Each row of R is roughly a mix of the hidden directions of one of several groups; some rows fit no group.
R:
[[ 10  17 -17  -3 -16   8   2  17  17  -6  -8   5]
 [ -2 -22   2   6   9   7 -11  23  16   0 -11  -2]
 [ -7  -5  14  -4 -23   9  -1  -4  14   0 -14  20]
 [ -2  -3  -7   6   8  -5  17 -26  15  14  12  -5]
 [-13  -4 -10  18  22 -14   9   2  -1 -15  -7   9]
 [  8  10 -15   7  -2 -24   4   6  15  -6 -17  11]
 [-12  12   3 -23   0  -2  24 -11   1   5   3  12]
 [  1 -19  -9  -3   3  15 -11   5  -7  -2  26 -14]
 [-13  -9   8  -4   4  -5  19 -11  -4  -3   1 -29]
 [  4  22 -12  11   4 -27   4  -2 -11   2  -8  -1]
 [ -9  10  16 -17   4  -9   5  -4 -19  13  11 -14]
 [-15  15  -2 -13  -7  13  -5  25  -6  -7   4  11]
 [  5 -10   5 -15  -7   2  -6 -22 -25 -12  -2   3]
 [-15   6   0  -2   4   1 -11  10 -16 -21   3  23]
 [-10  21  -2  18   6  10 -16   8 -19  -6  -2   0]
 [ -1   9  -1  -2  13  15   5   2 -12 -30  10   9]
 [  9   2 -18   6 -11  19  21 -16   8   4   0   0]
 [  4  -1 -17 -10 -12  17 -13   3 -14   6  21  -1]
 [ 12   1   7  -8   2 -26   2  -7 -21   6   3 -15]
 [ -1  17  -4  -3  25  12   6   3  -5 -18  15  -2]
 [-11   3 -10  28  -4  -3  -6  14  -8 -10   3  17]
 [ 12 -25   0   7  -7   4 -14 -10 -11  15  -2 -14]
 [ -1  28  -3  -1  -3  -6  14   9 -17   3  16   8]
 [  6   4   9  22  15   9  14   3  -4 -14 -20   1]
 [  4  -9   8  -1   6  -7  10 -13 -20  10  13 -23]
 [ -8 -18  -1  16  18  11 -10   4   0 -11  14 -15]
 [ -9  -9  16   7   8 -16   2   2 -11  -8   3 -27]
 [ 14  -6 -19   6  -7 -14   3  -9 -18   4 -20   4]
 [  0 -17  13  -6  -1  -4   7 -13 -17 -25  -2 -10]
 [  7  -8  20 -20  -7   0 -23  -1  13   1   7   5]
 [-17  19  -2   5   2 -14   1 -10 -24  -1   2  11]
 [  0  -4  16   5 -18  -8 -21   7 -12   3  19  -7]
 [ -7  17  25 -13  10   1 -17  -4   6  -2   8  -7]
 [ -7   2   5  11   2  13 -11 -10 -31 -13   7   0]
 [  3  -6  -2   5   2 -16 -24  25   8   8  -3   6]
 [  5   4  16  -4   6 -24 -18   8   6 -15 -10  -1]
 [ -3   5   5  -8 -12  22  -6  11  15  -3   4  23]
 [  0  -6  -5  19  14  22  -9 -10 -11  -1  11 -14]
 [ 15  -9 -13   8   3  23  -4  -5  -6  12  19   7]
 [-13  -4  -9   8 -16 -20   9   4   7   2  -6  23]
 [-15  15   8  -1 -12  22  -9   5 -19  -2  -4   8]
 [ -5 -13   3  20  -3  18  15  -7 -10   2  15 -12]
 [ 20  -4  -1  21   2  -3   4   9 -24  -9  -5  -5]
 [ 14  12 -14   2 -14  -2  -8   8 -16  -5 -19  13]
 [  4  12 -17 -22  -3   4  11  -9  11  17 -11   4]
 [  4  14 -15  25  11  -6  -3  16   7  -9  -8  -2]
 [  7  19 -21 -10 -11  11   5  -2 -19  -1   8  -7]
 [  7  -6  -8  21 -18 -23   5   2   3   5  -7  14]
 [-13  20  20   2  21   8   5   3   9  -6   8  -7]
 [  2 -18  -1 -10 -15   4  -5  20 -12 -18   9   7]
 [-10  -1  -1  17  -5  -4  24  -5  17   0  14  15]
 [ -9 -10  -3  -9 -20  23 -10 -16  -7   9   1   3]
 [ -8   3 -22 -10  -4  -5  22  -3  13  -6 -14 -11]
 [ -4  11   2  -4  -3  -2  10  -8  16   1 -27  19]
 [-12  -8  16 -13  15  19  -8  -3  -1 -13   8 -14]
 [  8 -12  -4  12 -11  -5   6  -6 -11 -28 -16   3]
 [ 17   1  -5  25  -1  -7  15  -8   9  -4  -9 -17]
 [ -2  16  18  -3  12 -17  18  -5 -18  -6   0   0]
 [  5 -15 -25   5  -2  -3  15   3   2  15   6 -16]
 [-12  20  14 -17   3   8  -6  12 -16  -5   3  11]
 [-11  -5 -19  18  12  14  21   5   2   1   6  -6]
 [  2  -5   5 -11  -9   7   9  -7  -6  25  23   9]
 [ 14 -16  -9   8   8  12   2  13  18 -17   7   8]
 [ -3 -10  -5  12  24   9  23   7   6 -12   0  -5]
 [  4  13  -7   3  -8   0  24 -11 -16   9 -18   7]
 [ 17  19  -2   1   9 -15 -14  -5 -22  -1  -2   5]
 [ 19 -16 -10 -15  -6  22   2  -7   3 -11  -6   6]
 [  0  19  -5   6 -10   3   8  15 -12 -21 -10  15]
 [ 15  18  13   2   3 -15  -2  -6  -2 -23 -11  -8]
 [  2  22  25 -15  13   7   0  -4  -5  -6   6  -5]
 [ -2  23  23 -13   5  -2 -12   7  13  -5   7   4]
 [ -5  21  13  -2   6   5  13 -15   0   0 -24   8]
 [  6  18   0 -12   7  -8  -9   5 -30  -9  -3  -2]
 [ -1  -3  -4  -5   1   1  18  15  -4   3  32  -8]
 [ -8   1 -19 -19   4 -23   1   1   7 -10 -16  -1]
 [ -9  -5 -10  12  25   8  19  -8   6   0  -8 -13]
 [ -1   0  -9  13  -1 -12  21  -5  28   1  -9  -3]
 [-10 -22   2   0   3  13  -4  -2   8  23   8  17]
 [ -2  -9   5  14   9  14 -12  -7 -25  -9  13  -8]
 [  7   8  -9 -10 -10  13  28  -4  -4  17   2  -6]
 [ -2  15 -23  -6 -12   8   2  11  16  12   7  11]
 [  8   6   5   8  -2 -20 -11  15   5 -24  -8 -10]
 [ 17   4  11   3   0 -13 -22   8 -15   3   9 -16]
 [  4   1   3  -8 -24   7 -16 -14  -7   1 -12 -18]
 [ -1  21   8 -24  -5  17   9  -6   9   3  -5  10]
 [ -5 -17   1   0  -3  -1   1 -14 -18 -13  16 -21]
 [ 14 -16  -2  -6   8 -18  -7  -9  -5   8  -3 -25]
 [-19  -1  13   4   9   1 -12 -11   5  18   2 -22]
 [  5 -13   0   4 -21 -24  -4  -9  -1  14 -14   3]
 [  5 -10   5   6  -3 -14 -16  -4 -19  13 -10 -21]
 [  3  -4 -16  16  -3   3   5  -5 -22 -10 -17  16]
 [ -7 -24   2  -2   6   4   4 -11   0  28   9  -7]
 [ -4  14 -15 -24  -5  -4 -10  21  -1   9  -3   0]
 [ -6  -1  14 -11  -2  17 -12   0 -20   6  21   7]
 [ -2  12   8   8   3 -12  -9  16   2 -26 -11  12]
 [ 12  13   1   9   7 -22  -4  -2 -15 -15  -7 -15]
 [ 10  19  -3 -20   0 -14  -7  14   0   2  20   3]
 [ -7   6  -3   4  17 -17  17 -17 -12  -8 -14  -7]
 [  1  18  -2   3   0  -8 -12  10 -21  15  14  14]
 [ -2 -11 -19  -9   6  -6   1 -11  14  19 -10  17]
 [-14  -2  -3 -11  -4   5  -8  25  18   7  -4  16]
 [ -4   8 -11  13  14   8 -22  -2 -21 -10   6  -2]
 [ -8 -14   8  27   8 -12   5  -5  -4 -12  12 -10]
 [ -7 -26   3  14 -13   5 -16 -10  -2   8  -1 -13]
 [ -3  18   2 -18  -5  -9  -7  10  -6 -15 -10  21]
 [  1   6   1  -3  20  -9  21  -1   4   8  21 -15]
 [  7   9 -21   1   4   9  19  19  15   1   7   6]
 [  6  11 -12 -14 -13  14   7  11  10  22   1  -9]
 [  4 -20   7 -11  -8  -8  15  -8   5 -15  11  18]
 [  3   6  -5   3  -3 -10  19  15  21  19  10   6]
 [  0   5 -15 -13 -23  -1  17   0   3  13  -2  17]
 [ -7 -10   0  -3  -6  23  -6 -29  -1  -5  -7   0]
 [  2  -1  -1  15   7 -29   6  -9  -6   5  -3 -20]
 [ 12   6   4 -21   6 -15 -13  -7  11  13  -3 -18]
 [  1 -20 -22 -13 -14   5  -3  -3  -9   7  16   1]
 [  4 -11  -3  -2   5  -3  18 -24  12  17  -7 -13]
 [ 15 -10   9   8  17   4 -14  -2   5  -3 -10 -25]
 [  5   0 -17  19   6  10   4  -7  18  17  -5 -15]
 [  3   0  16   1   7 -16 -21   3 -22 -11   8  -7]
 [ 12  20  -9 -10   5  -2  11  -9   9  19 -17   6]
 [  2  -9   3  12 -16  10  18 -11 -22  -4  -3 -12]
 [ -8  13 -13 -27  -2   3  -7  13   0  12  -3  14]]
One row of each group comes first, with its name. Which group is each row after those in?
[  3  20  20  -8   8  11 -12  -1 -17  -8  12  -4] -> Q
[-13 -20 -11 -18 -13  13   6  -4  10   4  11  -7] -> N
[  2   6  -7  11   9  -5 -25 -14 -24  -4   0   2] -> D

[ -8  -4   1  -6   4 -10  -1 -18  22   1 -21 -16] -> D
[ 16  -3  -4  13  -4  10  17 -24   0   9   4 -14] -> N
[ -5  -7   3 -13 -10  17 -18   7  -8   4  20  13] -> N
[ 12   5   6  13  -3  -4  -6   6 -21  -6  12 -25] -> N
[ -5   1 -12  -2 -27   6   9   2   9  10  -8  22] -> Q
[  4   8   1 -31   2 -11  16 -16   3   4  -3  -3] -> D
[ -2  18  16   7  14 -18 -13   2  -1   3   6 -18] -> Q
[-14   0   4  -6 -10   5  -8   8  -9 -12  23  21] -> Q
[ -6   7  22 -17  -6   0 -11  22  13  -6  -1  -4] -> N
[-18  15   3  22   7   6 -11  13   2   6  13   8] -> D
[  4  22  20   0   4  18   6  -6   9   1 -19  -1] -> Q
